Turns, then the turns between two rows, first turn first; the first pair answered
j_844:
[-0.09  0.76 -0.23 -1.50  0.00 -0.45 -0.95  0.51  1.46 -0.54  0.47  1.13
 -2.99  1.56 -0.57 -0.91  0.72 -0.97  1.85 -0.86] -> [-0.69  0.97 -1.73  0.02 -2.79 -0.01  0.21  0.54 -1.30  0.79  2.31 -0.16
 -1.60  0.02  1.14  1.38  0.11 -0.16 -0.32 -0.02]
[-1.29  0.65  0.12  1.90 -2.48 -0.13  2.55 -2.86 -1.19 -0.04  0.05 -2.82
  1.73 -0.57  3.46  1.76 -1.58 -1.88 -2.70  3.06] -> [-1.45 -0.17  3.68  0.40  1.96 -2.05 -0.72 -1.78  1.02 -3.74 -2.68 -0.80
  1.99  0.51  1.29 -3.00 -0.35 -2.00 -0.91  1.98]
[-0.33 -0.62 -3.08 -0.80 -2.03  1.47  2.59 -0.64  0.84  2.01  1.99  0.66
 -1.23 -0.22 -0.22  1.64 -0.93 -0.55  1.24 -0.96] -> [-2.38 -1.35 -0.58  0.74 -0.98 -0.45 -0.46  1.20 -1.99 -2.11  1.45  0.60
  3.09 -2.20  0.68 -1.33 -0.19  1.35 -1.03 -0.91]
j_39:
[-0.10 -0.72 -0.69 -0.01 -0.46 -0.34 -0.68  1.39 -0.18  0.53  0.78 -0.30
  0.29 -0.08  0.18  0.68 -0.52  1.17 -0.13 -0.73] -> [-0.81 -0.25 -0.22  0.28 -0.65 -0.31 -0.64  1.25 -0.78 -0.03  0.48 -0.46
  0.84 -0.55  0.30  0.16 -0.20  0.62 -0.94  0.40]
[-0.51 -3.24  0.63  1.42 -0.38 -1.02  0.95 -3.27 -0.44 -1.97 -2.43 -1.67
  1.65 -0.22  0.02 -0.93 -2.76  1.09 -0.20 -0.30] -> [ 2.05 -2.79 -2.41 -1.17 -2.51  0.44  0.69 -0.18  0.16  2.05  0.18 -0.46
 -1.95  0.13 -1.97  1.08 -0.46  2.13  0.95 -2.84]
[ 2.28 -1.21 -1.78 -2.18 -0.21 -0.39  0.06 -0.83  3.61  0.91 -1.67  3.09
 -3.41  1.64 -0.66  0.34 -0.78  0.52  2.10 -1.85] -> [ 0.07  2.21 -0.61 -2.76 -3.06  0.43  0.18  1.39  0.37  0.06  0.07  2.18
 -2.66 -0.30 -0.93 -1.91  2.29 -1.99 -2.07  3.05]
[ 0.85  0.03  2.87  0.80  1.54  2.09 -1.25 -0.63 -4.33  0.24 -1.48 -1.46
  2.36 -2.33 -2.81 -1.26  0.57  0.76 -2.53  0.16] -> [ 2.06 -1.98  1.83  0.78  3.10  1.53 -1.28 -1.54 -2.30  1.09 -2.31 -0.94
  1.71 -1.15 -2.69  0.12 -0.92  2.16 -0.20 -2.75]
j_530:
[ 0.05 -0.71 -2.11  0.14 -0.98  1.44  0.33 -0.82  0.54  2.13 -1.47  0.08
 -1.10  1.21 -1.37  2.22 -1.52  0.61  0.98  0.50] -> [-0.56 -1.07 -1.79  1.08 -1.38  1.36 -0.64  0.22 -1.66  1.46 -1.05 -0.28
  1.16 -0.21 -0.85  1.95 -1.26  2.03 -0.78  0.24]
[-0.76 -0.46  2.28 -0.98  1.86 -0.70 -1.25 -1.76  0.70 -1.31 -0.91  1.67
 -0.13  0.95 -0.36 -4.32  0.09 -1.57  0.78  1.46] -> [-1.55  0.15  2.40  0.24  0.45 -0.25 -0.33 -2.23 -0.76 -1.40 -0.40  0.62
  0.77 -0.02  0.42 -3.84 -0.27 -1.93 -0.96  3.00]
[ 0.75  1.56 -1.81 -0.43 -2.26 -1.41 -1.28  3.78 -0.36  2.58  0.78  1.01
  0.59  0.42 -0.21  1.91  0.49  2.47  0.39 -1.05] -> [ 0.87  2.39 -2.24 -0.94 -2.45 -1.05  0.34  2.24  0.85  3.55  0.71  0.79
 -0.95  1.37 -0.35  2.45  0.10  0.69  1.20  0.41]
[ 1.12  2.35 -1.78 -0.77 -3.00  1.47  0.79  2.39 -0.78  3.07  2.35 -0.63
 -1.74 -0.88  0.15  1.60  1.87  0.20 -0.47  0.43] -> [ 1.34  1.14 -1.50 -1.17 -2.05  0.93 -1.01  3.82 -0.89  2.43  2.21  0.03
 -1.08 -1.15 -0.53  1.16  2.51  1.66 -0.01 -1.51]

Each pair is two turns apart.
[-0.07  6.65  0.97  2.60 -2.86  1.82  4.69 -3.16 -1.89  0.37 -1.97 -2.74
 -2.50 -1.89 -1.30 -1.68 -2.36 -2.16 -1.63  5.15] -> [ 0.61  0.54  1.34  5.44  0.37 -0.16  0.28 -2.08 -4.43 -1.73 -3.60 -2.76
  3.36 -3.17 -0.12 -0.74 -4.88  5.39 -0.45 -2.44] => j_39 then j_530
[ 0.92 -0.81 -0.80  0.27  1.08 -0.45  0.21 -1.44 -1.35  0.72  1.83 -1.72
  0.27  0.76  0.20  1.02 -0.55  3.61  1.94 -1.75] -> [ 0.31  1.90 -0.99 -0.30 -0.99  0.44  1.73 -1.20 -1.94  1.44  2.96 -2.18
 -1.20  0.48  0.07  0.79  0.84  1.12  0.08  1.48] => j_530 then j_39
[-1.08  0.03 -0.76  1.46 -1.38  0.38  0.83 -0.72 -1.56 -0.39  0.34 -1.04
  1.85 -0.34  1.36  0.93 -0.63  0.03 -1.58  1.30] -> [-0.18  0.50 -0.47 -1.18 -0.68  0.13 -1.64  2.57 -0.50 -0.25  1.19  0.77
 -0.17 -0.09 -0.89 -0.76  2.20  0.69 -0.32 -0.43] => j_530 then j_39
[-0.20 -0.06  2.07  1.66  3.71 -1.59 -1.25 -0.82  1.62 -2.82 -2.44  1.17
  0.29  1.50  0.23 -2.56 -0.26 -0.12  0.49  0.43] -> [ 1.31  0.38 -2.91  1.56 -1.96  0.68  0.56  1.37 -0.83  2.67  2.27  0.28
 -1.55  0.03  1.13  2.95  0.50  1.73 -0.86 -1.51] => j_39 then j_844
[-0.44 -0.34  0.43  1.69  0.84  1.96 -0.17 -4.08  0.59  0.02 -2.21 -0.19
  0.87  1.36  0.74  1.48 -4.58  0.53  0.03  0.90] -> [ 0.01 -0.80  0.55  0.91  1.89  1.47 -0.94 -3.66  1.77  0.02 -2.54  0.63
  0.20  1.92  0.09  1.23 -4.28  0.99  1.23 -0.22] => j_530 then j_530
[-3.59 -0.16 -1.86  2.09 -2.51 -3.60  1.15 -0.72  3.26 -1.97  1.59  1.83
  0.38  2.10  3.10  1.59 -1.87 -2.57  2.00  1.79] -> [-2.28 -1.83 -2.80  1.50 -2.69 -3.69 -1.91  3.08  1.33 -1.30  2.93  2.66
  1.41  0.86  2.04  2.00 -0.40  1.46  1.90 -2.64] => j_530 then j_39
[-3.21  2.09  0.56  0.20  0.52 -3.28  1.89 -2.01  1.62 -1.28 -0.80  1.23
  0.91  1.66  0.58 -1.04 -0.22 -3.07 -0.24  1.26] -> [-1.10 -0.67 -1.03 -0.39  1.35 -3.75 -0.94  0.27  1.49  0.14 -0.07  2.48
  1.16  1.57 -0.16  0.35 -0.18  1.48  1.81 -4.76] => j_530 then j_39
[-0.45  0.20  2.00  1.04  0.71 -1.16 -0.92  0.37 -1.05 -1.78 -0.81 -0.35
  1.71 -1.24  0.22 -1.89  0.61  0.06 -0.46  0.23] -> [-0.08  0.77  0.87  1.39 -1.00  0.23  0.64 -0.25 -2.44  0.16 -0.04 -1.48
  1.66 -1.63  0.64 -0.07  0.13 -0.37 -1.45  1.13] => j_844 then j_530
[-0.11  2.04  0.01  0.33  0.63 -1.52 -0.50 -0.10  0.07 -0.25  1.13 -0.99
 -1.00 -0.96  0.17  0.79  0.05 -0.49  0.30  2.35] -> [ 0.98  1.47 -0.16 -0.53  1.21 -1.48 -1.27  0.41  0.85  0.41  1.32 -0.51
 -1.86 -0.26 -0.46  0.99  0.41  0.27  1.47  0.83] => j_530 then j_844
[ 1.55  0.24  0.93  1.09  1.77  3.55  2.25 -1.18 -4.14  2.04  0.17 -1.91
  1.23 -3.12  0.10  0.97  3.08 -0.43 -4.39  0.99] -> [ 2.09 -2.38  2.35  1.57  5.92  1.92  1.42 -3.81 -1.18  0.37 -3.13 -1.24
  1.76 -1.22 -0.08  0.23  0.42  0.30 -1.21 -1.51] => j_39 then j_844
[ 0.39  0.60 -1.79 -1.11 -1.84  0.66  3.45  0.62 -0.54  3.38  2.70 -0.53
 -1.49 -0.93  0.54  1.36  1.11 -0.37  0.06  0.23] -> [-0.24 -1.75  1.57 -0.61  2.69 -1.96 -0.86  1.54 -0.45 -0.98 -0.17  0.62
  1.85 -0.97  0.01 -2.29  0.84  2.45  1.35 -2.82] => j_39 then j_530
